In the data rows, the value 128 means zero.
Each row of this table is followed by its label. One hidden rule gives the labels. It looks at one to three of the table's principal directions, none of them among the few with the most spread.
[118 157  72 124 131 132 111 143 165 177 178 137 142 135 100 110 143 117
 145 166 179 132 172  95  94 166 155  95 121  85 147 130 138 158 123 179
 169 140 127 118  80 158 117 149 149 124  99 104] e
[155  97 168 164 118 136 134 171 115  99 128 135 171  90 119 128 157  97
 135  57  74  97  69 148 158 116 140 108 128  81  64 126 179  81 170  53
 140 106 121 179 114 155 152 112 134 124 202 121] d
[147 145  83  94 138 105 121 103 120 155 143 132 140 152 136 121 140 131
 148 132 162 162 172 112  94 142 118 132 118 126 146 151 110 139 133 176
 149 132 146 108 113 115 107 133 133 131  73 118] e
[101  81  80 105 121 174 106 115 183 191 212 174 120 211 101 108 159  49
  86 142 136 112 160  78 101 132 129  99 119 119 171 153 143 131 186 137
 196  94 136  79  98 196  72 147 129 178 127 150] f
[155 145 120 164 110 114 139 185 127 117 132 130 144  95 124 111 185 149
 169  89 128 159 136 105 119 178 128 120 146  92  64 136 158 144 139 128
 157 103 158 151  47 136 130 120 167 161 149 129] f
[ 96 132 158 123 126 143 126  82 109 132 119 116 127 125 131 142 103 124
 103 152 111  91 114 155 118 110 141 129 147 181 147 108 117 125 133  82
  87 132 115 135 217 135 138 132 107 106 141 112] e
[106 177  95 117 133  99 117  89 144 174 150 111 162 157 119 128  94 145
 155 180 151 130 165 112  59 162 138  94 137 139 124 107  92 175 100 163
 128 154 114 155 143 136  90 146 122  83 108  96] f
[151  43 107  58 118 130 125 128  95  95 172 167  73 212 142 123 152  22
  67  47 140 104  97 105 205  22  53 194 138 176 180 224 173  27 196 138
 196  97 115  76 111 107 119  83 113 200 130 160] f
[131 125 116 128 124 138 119 118 133 152 152 136 159 143 126 117 158 106
 132 120 120 127 139 122 103 143 138 107 125 117 115 135 138 121 168 113
 150 115 147 129 118 147 101 130 137 127 131 111] f
[115  97 122 135 128 168 132 133 153 158 122 135 117 163 123 139 159 138
 119 148 119 131 137 125 132 135 118 140 104 122 134 127 112 137 160 126
 139 104 152 100 104 134  98 139 145 155 125 158] f
[217 118 180 186 128 128 129 204 122  61 100 141 158   0 134 109 192 140
 158  33  65 148  78 142 184 141 164 113 133  59  50 133 210  89 120  70
 154 120 140 176  79 155 189  91 145 133 201 154] f
[185 151 173 150 130  95 150 102  48  44  55  97 168  70 161 114  72 148
 126  80 106 129  63 206 173  95 140 146 131 112 112  96 114  72 119  94
  65 170 112 187 194  51 193 108  85  84 111  65] f
[ 80 169  84 110 119 118 111 127 156 143 182 137  93 142 104 112 108 113
 127 184 185 120 170  93 114 149 144  94 140 131 167 131 124 162 105 173
 138 150 115 103 110 150 130 142 127 112  93 101] g
[103  72 131 114 112 141 131 145 145 115 165 162  76 172 111 134 135  86
  93  99 109 114 119  94 153 107  99 135 135 146 140 156 140 126 151 108
 153  83 117  98 111 165 123 129 121 189 157 185] f
[138 102 120 119 134 135 129 130 132 143 132 136 142 156 134 131 132 103
 126 118 126 125 123 130 128 114 113 132 108 112 126 138 131 105 154 133
 138 122 139 118 115 129 109 129 127 131 127 130] f
[117 114  60 101 121 106 105 161 168 154 218 163  84 188  92 103 134  79
 110 143 195 122 149  60 150 115 101 124 153 115 153 160 164 131  96 216
 205 150  76 119  44 148 109 119 130 160 124 147] g
[107 131 171 131 138  85 134 137 115 109 100  97 155 132 147 144  44 111
 133 127 122 100  83 151 122  89 101 127 135 141  93 101 129 104  72 130
  70 166  86 170 157  93 119 120 109  65 173  98] f
[143 151 105 129 129 119 127 103 118 125 134 126 137 116 113 115 115 150
 124 148 149 125 130 141 136 140 155 124 132 109 148 114 113 140 122 141
 126 148 111 144 141 122 162 143 115 127  88 103] e
[148 153 109 109 135  93 124 104 108 116 130 121 135 119 129 119 100 137
 135 127 153 138 131 134 129 119 131 132 135 122 144 129 117 127  99 157
 128 155 104 144 143 105 151 125 111 111  94 105] e
[138 161  81 124 132 109 115 107 144 169 154 127 169 167 125 114 140 138
 157 156 143 153 170 106  77 171 137  94 117 116 112 127 101 152 136 173
 156 150 141 144  93 123  71 136 134  96  98 103] f
[159 126 179 152 135 131 135 180 130  71  72 116 124  50 151 141 139 152
 152  93  91 130  91 152 178 111 131 140 110 110  91 136 159  98 110  97
 113 128 148 131 106 118 163 102 144 106 169 146] g
[156 116 180 142 140 137 132 136 110  99  86 120 148  79 154 138 114 112
 132  95  87 114  86 166 148  95 133 128 120 126 108 117 153  81 124  84
 100 141 133 148 175 128 148 104 107  87 172 126] g
[107 177 158 109 130 102 109 107  75 117 133 109 154  64 149 114 106  79
 140 102 149 124 127 157  93 104 146  98 157 135 137 120 163  92 108  98
  88 161 118 142 211 116 157 100 113  50 134  42] e
[138 101 145 104 146 149 143  94 105 121  89 135  77 119 148 151  94 132
  99 143 133 127 125 158 153  91 115 172 119 168 188 123 107 118 111 130
  82 132 133  87 215 126 170 132  84 145  99 170] f
[ 84 234 220 198  99  79 147  78  74  67  73  61 205  44 141 137  52 200
 166 153  47  83  86 187  63 195 192  60 192 198  23  39  90 175 104   5
   1 151 119 250 251 125 153 142 105  20 193  35] g
[117 172 153 118 139  93 133  81  87 120  97  91 175 107 145 143  68 143
 144 137 116 114 122 164  82 127 144 116 134 161 121 104  96 132 108 106
  67 153 114 165 212 100 135 137 110  64 121  75] d
[ 59 107 134 120 108 159 117 139 134 148 174 147  77 147 108 128 168  96
  90 142 141 113 147 102 128 131 125 127 153 165 151 139 152 138 150 106
 126 100 126  84 128 150 118 132 150 164 143 140] d
[131 139 139 142 127 121 137 105 103 110 111 112 159 127 127 121  85 129
 116 127 120 112 100 161 131 121 145 119 125 112 129  97 107 117 131 110
  98 148 106 164 166 102 146 138 105 104 118  86] e
[174 177 120 133 142  86 130 103 116 110  97  99 172 101 135 130  91 180
 160 143 126 127 117 148 126 135 147 128 129 129 109 114 105 135  89 152
 124 172 107 186 143 100 144 125 115  80 112 102] e
[ 27 181 104 149  97 137 125 115 146 185 188 120 152 142  85 120 138 136
 138 206 160  95 178 110  43 222 180  61 151 129 112  92 109 206 172  96
  89 101 151 120 124 180 114 193 166 124 108  55] f
[132 164 103 103 145 116 106 115 154 119 121 118  93 124 136 124 100 152
 130 182 167 137 148 121 157 105 129 137 118 144 176 138 114 129  68 196
 144 185 110 108 118  97 126 109 119  82  89 125] f
[165 128 144 139 140 110 147 161  94  76  88 125 115  53 132 118 108 155
 123  96 150 156 109 157 174 125 145 158 114  78 145 119 139 120  88 145
  85 141 117 117 120  86 213 139 128 154  88 124] f
[140 152 103 116 124  95 132 127 108 108 133 122 126 124 126 112 117 140
 137 116 162 150 139 123 130 135 125 137 135 111 138 138 119 136 116 160
 134 134 122 128 106  98 150 131 132 142  85 103] f
[142 111 170 146 144 140 130 161 135 107  86 125  92  80 139 144 100 135
 125 130 123 122  89 154 181  81 114 147 127 117 130 101 151 103  59 133
 104 166  98 143 156 123 165  98  99  94 171 164] g
[122 150 179 139 125 120 137 100  87  89  88 109 145  77 147 137 112 150
 130 109  83 131 116 163 112 139 153 118 133 157 114 110 111 131 134  63
  68 119 141 141 199 114 153 131 119 102 133 107] e
[107 100 105 115 128 147 112 144 165 168 173 149 108 170 110 128 150  92
 115 141 144 118 141  95 127 117 112 122 127 124 141 144 148 127 133 150
 171 122 116 108  94 158  95 125 137 143 146 154] e
[112 108 126  94 130 145 120 105 122 151 147 140 130 146 133 139 158  95
 120 114 118 125 150 122 101 121 125 127 115 150 150 160 131 117 179 101
 136  92 157  85 151 150 108 133 139 141 119 133] d
[109 148  84 110 136 121 116 131 165 160 163 133 108 149 102 131 107 130
 133 176 171 119 159  95 116 136 134 117 127 125 161 131 120 162  90 185
 156 148 100 121 109 150 124 142 128 122 109 137] e
[ 95  89 167 148 105 157 132 173 115 106 146 151  88 105 123 119 171  89
  95  88 114 124 113 121 153 128 124 129 150 133 117 134 176 111 155  77
 110  90 139  97 117 146 147 121 144 175 169 145] f
[124 113 123 112 124 135 115 116 125 123 164 147 115 128 113 118 128  89
 100 118 132 105 118 125 150 104 139 119 139 128 156 139 152 107 140 113
 144 130 103 123 149 150 151 124 112 134 131 123] e
[139 129 132 125 142  87 111 169 140  93 154 130  95  98 103 117  40  84
 108 120 170  92  70 121 197  49 117 128 163  95 151 108 180  94   2 184
 149 210   3 192 139 124 189  90  76  83 179 130] e
[117 118 120  95 140 126 117 123 131 146 139 133 112 136 131 134 125 105
 124 124 148 139 146 117 118 104 114 137 119 131 161 146 133 123 113 149
 138 128 120  98 137 127 121 123 129 127 116 138] e
[173 108 227 180 153 119 147 216 126  34   5  95  88  23 158 171  88 199
 150 102  81 127  34 186 251  59 101 178 104 104  74  93 150  81  16 121
  73 183  88 179 120  65 193  73 114  64 211 189] f
[146 150 130 142 137 115 140 104 121 128  89 104 158 124 138 133  97 176
 141 152 123 132 122 151 115 143 136 137 123 130 116 100  93 146 108 138
 100 147 126 156 146 102 129 142 121 112 110 115] e
[117 171 125 127 132 105 123 113 110 132 133 113 153  97 128 114  87 120
 138 145 160 124 135 143  98 138 153 104 140 113 139 102 129 136  97 139
  95 161 112 144 165 123 153 138 115  86 108  70] f
[125 117 167 113 134 138 133 123  86 105 100 120 138 100 151 145 130 100
 123  91 103 115 109 163 135  95 128 138 111 145 135 144 138  81 165  77
  93 115 149 111 181 111 145 117 127 104 136 108] e
[110 111  86 112 133 151 125 123 165 180 142 142  90 174 111 137 155 157
 127 174 161 155 173 102 118 146 112 145 108 119 161 131  97 172 124 177
 155 113 139  84  91 137 103 147 143 168  87 173] d
[192 135 157 181 131 118 115 213 151  92 117 133 143  23 120 109 180 152
 168  73 105 150  92 122 178 136 149 112 141  52  57 121 205 111  71 121
 175 149 107 187  52 146 167  84 152 112 202 152] d
[149 133 146 143 122 112 145 132 108  82  83 111 109 107 139 134 123 184
 133 124 122 134 101 151 174 121 114 165 137 140 108 122 114 127 111 125
 107 132 127 143 118  88 159 118 130 142 122 137] e
[142  90 161 123 141 144 133 140 114 114 100 131 116 119 149 142 120 102
 110 105 112 116  97 151 161  81 110 155 116 139 136 135 148  82 126 115
 108 134 127 115 156 115 137 110 114 122 152 149] g
[145 148  75 141 121 122 128 130 148 165 161 145 156 153 115 105 168 144
 158 137 140 173 181  93  74 205 144  93 117  89 106 128 108 175 155 162
 162 112 166 125  64 149  90 153 146 153  89 127] g
[120 116 114 144 117 165 136 124 137 145 126 138 119 150 120 124 177 155
 119 145 120 147 152 125 125 168 139 131 110 122 133 126 102 152 180 117
 134  96 169  97 100 129 111 149 150 171  97 142] f
[ 85 200 108 126 124 111 113  81 145 149 146 108 145 119 111 127  99 170
 146 207 145 113 166 125  78 178 175  82 139 151 136 101  89 188 109 131
 103 153 124 141 159 145 125 158 129  75  95  79] f
[ 82 198  63  94 134 114  92  94 149 185 213 135 139 126  94 100  91  80
 133 199 212 105 186 103  68 152 180  61 145 110 192 118 137 158 101 179
 142 179  97 120 161 174 138 151 112  68  78  48] g
[114 125 135 138 108 129 135 157 108 100 139 138 105  98 115 118 167 132
 123  97 132 141 132 123 146 150 138 129 137 110 120 140 145 135 154 100
 122  94 143 108  97 128 163 135 154 171 119 123] e
[127 155 158 156 118 111 141 110 118  99  89 102 152 114 139 135 102 175
 145 134  89 125 109 149 116 149 135 120 139 149  84 100  97 149 122  92
  93 127 135 169 150 114 126 132 122 105 145 114] f
[ 98  89  91  96 122 153 114 131 169 147 172 161  43 177 105 128 155 122
  88 166 168 125 151  89 173 108 103 159 131 147 186 159 132 143 125 170
 168 112 117  61  85 147 127 132 137 191 101 183] e
Which label does each new row get?
[194 118 190 196 147 141 138 168 142  72  64 122 130  27 143 102  59 136
 111 108 105 127  49 173 194  93 151 134 143  65 117  56 172 101  19 124
  97 189  77 187 165 131 205 102  72 107 188 149] ~ g
[110 102 157 154 118 165 141 139 125 113 125 133 137 131 123 126 108  89
  96 118  99  88  91 151 144 117 145 112 119 115 131 108 136 102 169  76
 101 115 129 131 155 145 142 142 113 131 155 113] ~ g
[140 121 156 139 134 145 143 118 113 134  86 111 163 115 139 155 147 157
 145 108  80 128 120 151 106 138 135 138 108 137 104 125 108 131 162  79
 113  95 155 141 157 128 120 136 143 130 144 141] ~ d
[125 101 168 143 126 154 135 130 129 113  94 124 112 120 138 149 138 143
 120 124  88 112  97 151 158 106 116 146 125 147 111 119 128 113 139  83
 112 114 137 131 150 131 131 115 124 128 166 158] ~ e
[154 123 134 139 132 133 131 129 131 115 104 125 122 114 129 132 139 164
 129 128 114 136 116 137 156 125 130 147 123 125 123 125 122 130 116 130
 136 132 123 140 121 116 140 121 128 137 129 153] ~ d
[ 48  85 126 121 106 184 133 117 147 172 167 153  90 194 114 135 152  85
  85 160 127 104 155 109  98 146 120 120 127 162 157 131 117 150 202  89
 109  67 168  57 141 175  94 164 139 184 125 144] ~ g
[152 128 154 131 140 127 134 141 102 108  89 115 136  93 150 138 126 131
 139 105 121 135 109 157 147 103 122 144 116 121 121 127 138  94 118 123
 108 145 133 137 146  98 144 107 124  99 136 121] ~ e
[ 64 232  75 113 131  95  96  95 147 190 201 108 182 127 101  95  53  81
 155 202 209 107 183 108  21 167 182  35 151  98 162  88 123 173  81 177
 122 191  92 157 168 160 115 155 113  29  94   5] ~ f
[ 85 100 140 120 120 146 131 107 137 153 131 129 110 175 127 145 134 130
 108 145 113 121 135 121 109 127 105 141 133 168 130 125 106 148 148 105
 113  94 136 104 144 136  94 141 135 157 138 154] ~ d
[100 162 127 147 122 135 124 128 131 156 138 119 163 112 124 118 143 131
 149 144 130 140 158 126  70 179 159  86 127 111 109 106 123 157 143 113
 110 123 154 131 128 142 108 147 148 105 123  88] ~ f
[152 112 114 117 140 122 130 141 134 134 132 134 125 155 129 140 110 107
 131 124 132 114 116 120 145  97 105 140 122 134 130 141 135 104 114 161
 152 149 107 146 123 129 116 113 108 115 146 152] ~ f
[149 125 143 136 132 133 132 140 112 121 104 125 129 102 143 134 150 139
 140 114 122 136 120 145 142 123 123 142 126 128 112 129 141 109 131 120
 119 133 144 132 132 117 137 112 131 119 137 133] ~ f
[155  90 166 139 138 154 139 147 122 110  92 136 117  96 144 141 135 120
 120  93  94 130 101 149 156 102 121 149 113 121 126 128 146 101 131  97
 115 113 140 118 152 138 151 116 116 142 158 169] ~ g
[ 45  73  63 125  93 209 106 195 190 216 255 198  95 191  59  98 246  20
  90 133 175 106 188  49 101 180 149  75 120  66 160 170 194 144 247 117
 210  44 166  35  17 234  93 169 194 227 129 131] ~ e
[149  87  96  90 141 140 122 137 134 145 158 160  89 153 120 135 144  87
 110 116 157 126 138 109 159  91 106 153 114 123 175 167 149 101 135 166
 168 125 118  90 119 147 140 120 115 160 112 171] ~ f
[ 99 137 116 145 111 159 130  95 134 150 147 135 131 139 106 117 154 150
 108 161 121 125 152 127 102 180 167 108 133 132 141 108 101 171 174  95
 118  99 149 113 142 154 128 165 138 162  99 117] ~ e
[248 241 109 191 152  62 129 133 118  95  54  88 186   0 151  74 115 255
 201 149 169 224 145 154 122 207 185 128 150  52  82  64 120 182   0 220
 117 224 121 209  85  64 186 117 129  88  68  88] ~ g
[130 200 167 185 124  89 133 112 121 114  97  86 208  73 124 132  82 187
 178 147  76 110 103 155  77 182 176  68 154 126  41  60 105 169  87  80
  82 162 104 241 171 136 131 136 115  41 180  79] ~ e
[ 30  79 121  23 136 145 130  62  89 184 155 122 123 255 146 188  95  23
  92 131 135  72 154 131  67  51  67 151  87 226 205 192  81  80 236 102
  98  76 150  44 221 112  52 147 127 112 100 102] ~ d
[174  52 149 141 131 165 154 144 124 110  76 141  97 153 148 143 170 155
 101  87  86 153 101 137 181 104  87 200 108 139 124 145 120 108 156 118
 141  84 154 101 102 103 120 119 135 215 137 215] ~ e
[ 78 162  86 104 110 103 103 103 147 155 201 133 135 163 104  98 125 101
 122 156 170 124 167  88  81 156 141  89 157 133 143 137 131 160 131 147
 153 126 114 115 103 146 102 145 145 130 102  77] ~ e
[109 137 113 122 120 119 130 118 132 120 133 123 102 150 119 124 107 145
 116 153 152 126 132 121 141 125 119 140 138 139 148 124 108 147 111 150
 126 133 112 122 120 112 135 135 125 143 104 124] ~ f
[181 132 106 142 130 127 125 152 129 117 130 142 122  98 121 110 167 148
 140 110 139 154 131 120 161 140 138 135 130  93 122 136 149 123 117 155
 169 141 126 142  85 126 151 112 132 146 118 146] ~ e
[118 107 121 115 121 132 132 123 119 133 142 137 117 153 123 133 142 115
 116 119 131 120 128 124 133 120 114 141 131 138 134 144 129 122 157 118
 133 105 133 112 125 132 127 133 133 157 122 134] ~ e
[139  89 139 175 117 186 127 177 175 129 138 162  92 110 115 111 165 111
 112 126 108 128 112 117 169 137 136 112 127  84 118 107 165 125 134 111
 157 117 142 119  91 184 137 118 118 160 174 178] ~ g
[199 119 214 194 145  90 143 210 149  43  26  92 125  50 154 165  84 205
 173 103  58 108  19 160 232  71  90 164 141 127  16  94 161  90   4 126
 115 191  69 243  95  92 154  59 109  56 255 197] ~ f
[174 155 120 169 126 127 138 193 146  85  65 118  67  58 149  98 170 225
 155 139 178 215 144 126 191 157 113 180 128  77 120 117 134 157  52 204
 136 148 163  96  21  67 165 104 165 174  82 158] ~ g
[159 123 144 121 141 126 139 109  97 102  86 124 114 104 151 135 106 141
 120 123 127 134 113 161 156 102 123 158 122 144 149 124 118 105 113 131
  94 147 131 122 177 102 162 119  99 121 107 136] ~ g
